One turn or mirror swaps these rows in pairs. Which row does each one swap with?
z_544: [-22  30  -9  -7  -1 -25  25   8   0  -4 -16   9  -7 -29  -8  14  -1   3
 -10]
z_843: [-24   1  -5   3  -8 -17  10   0  -1   6   2  -6   7 -19 -10  -7  15 -21
  28]
z_184: [  5  15 -19   4  10 -28  11   7 -21 -11   6   1  23 -21 -17  13 -14 -15
  21]
z_113: [ -9  19 -19 -10   7 -35  16   3 -17  -4 -19  -5   5  -5  -9   2 -30 -15
   4]
z_322: [-13  10  -2  17  -3  -5  26 -10   3  10   6 -18   0 -10  -1   5   7   2
  23]
z_686: [-11  34  13  -6  17 -23  21  10   6  -8 -12 -18   0  -9 -16  11 -15  -5
  29]
z_609: [-25  23  -8 -16  16  -8  18 -11  -7  -8  -8   1 -12   6   2   2  16  -4
   3]
z_735: [-26  -8   0  -7  -1 -29  13   1  -9  -4   3  11  28  -9  18   8   8  -2
  17]
z_16: [  3  13  -7   2  12 -25  12  13 -18  -2  12  -6  32 -27 -10   7  -4 -16
  26]
z_816: [-10  11  -1  10  -1  -1  26 -11   3   8   8 -12   1  -8  -2   6  15   6
  18]
z_699: [-15  33  10 -10  21 -30  25  13   2 -14 -12 -19   1 -14  -3  20  -9  -1
  29]
z_264: [-15   0   4   1  -4 -19  13   1   0   5  -2  -3  12 -28 -11  -9  10 -24
  24]
z_391: [-21  24  -2 -23  10  -9   6  -7  -5 -12   3  -3  -5   4   1  -2   8  -1
  -9]
z_374: [ -6  10   1  11 -16  -8  19  -7  -2  -6  -4 -10   4  -2  -3  10  22  -4
  20]
z_319: [-18  33  16 -12  16 -31  17  16   7 -10 -12  -1   6 -13 -13  10 -17  -8
  28]
z_832: [-19  -2   6 -15  -3 -31  11  -6 -11  -7  -4  18  29 -13  13  13  -2  -2
   5]
z_846: [-15  37   7  -5  22 -29  16  19   6  -7  -8 -15   4 -15  -3  18 -11   1
  30]
z_166: [-28  13   1 -13  -6 -28  -3   7   6 -23 -18   6  13  -6  14  13 -24   2
  15]
z_335: [-21   8   4  -2   8 -19  11  -2   6   8   0  -1  11 -24 -11  -9  20 -20
  25]
z_410: [-28 -11  -1 -12   2 -33   9 -13 -12  -1  -4  10  23 -14   5   4  -3   5
   9]
z_960: [-32  15  -8 -18  -1 -33  -3   5   4 -16 -13   1  11  -3  11  19 -22   3
  22]
z_593: [ -4  24 -19 -10 -12 -12  -1   1 -15 -22  14  -6   1  -1  13  11   1 -10
  19]
z_807: [ -9  12   6   9  -2  -9  20 -10   5   8   7 -12  -1  -6  -6  -4   0   9
  30]
z_385: [  7  22 -13   4   5 -25  16   7 -18 -15  10   4  27 -22 -17   9 -10  -7
  24]
z_704: [  2  17 -16   4  10 -20  15  13 -18  -6   7   1  27 -29 -10  18 -13  -9
  15]
z_107: [ -7  21 -14 -12  -6  -7  -4   1  -9 -25  13  -2   8  -6  13   2  -1 -17
  15]
z_727: [  3  28 -20   2   7 -23  17  10 -18 -13   8  -3  24 -32  -2   5  -4  -4
  19]
z_183: [-10  10  11 -17   8 -24  27  11 -17  -8   5 -16   6 -17  17  13  -3 -22
  22]
z_726: [-15  42   4  -6  15 -28  25  11   0 -12 -17  -8   3 -11 -13  14 -16   2
  17]
z_534: [-32  -9   0 -10   2 -18  11  -2  -8  -6 -11   8  31  -8   9   3  -3   1
  12]
z_109: [-27  13  -3 -12  -8 -34  -4   8   2 -14 -16   4  11  -1   8  19 -23  -2
  28]
z_496: [-21   6  -4   0   5 -22  13   1   6  15   0  20   6 -11 -17  21 -15   8
   0]
z_663: [-14   2  12 -16  16 -12  20  13  -8  -4   1 -16   7 -21  13  11  -8 -17
  23]
z_306: [-30  23 -11 -11  -9 -26  24   6  -2  -5 -12  14  -6 -23 -10  22  -4   4
  -7]
z_382: [-16  31  -8 -10  12 -15   8 -15  -2 -10  -9  -6  -2  10   5  -5   9 -12
   1]
z_201: [ -7  18 -18 -15  -8  -9   3  -4 -13 -26  17  -2   6  -3   7   7   0 -13
  23]
z_31: [-15  12 -12   0   6 -14  16  10   3  10   5  24   3 -11  -6  26 -16   8
   3]
z_976: [-20  29 -12 -15   3 -25  10  -7   0  -9  -3   0  -9  16  -5  -2   3   2
  -3]
z_653: [ -2  17 -20 -13   8 -22  15  -2 -16 -13 -13  -4   4 -12 -15   1 -32  -3
   0]
z_49: [-21  29 -11  -7  -3 -26  30  -3  -4  -4 -18  16   4 -27 -12  10   0  12
  -8]
z_190: [-21  10  -6  -2  -3 -32   0   5   8  11  -8  12   4  -8 -14  29  -5   1
  -5]
z_667: [-20  10  -4   1   3 -21  17   0   5  11   4  21   2  -9 -19  28 -19   2
   2]

z_31 swaps with z_807
z_264 swaps with z_544
z_190 swaps with z_374
z_319 swaps with z_727

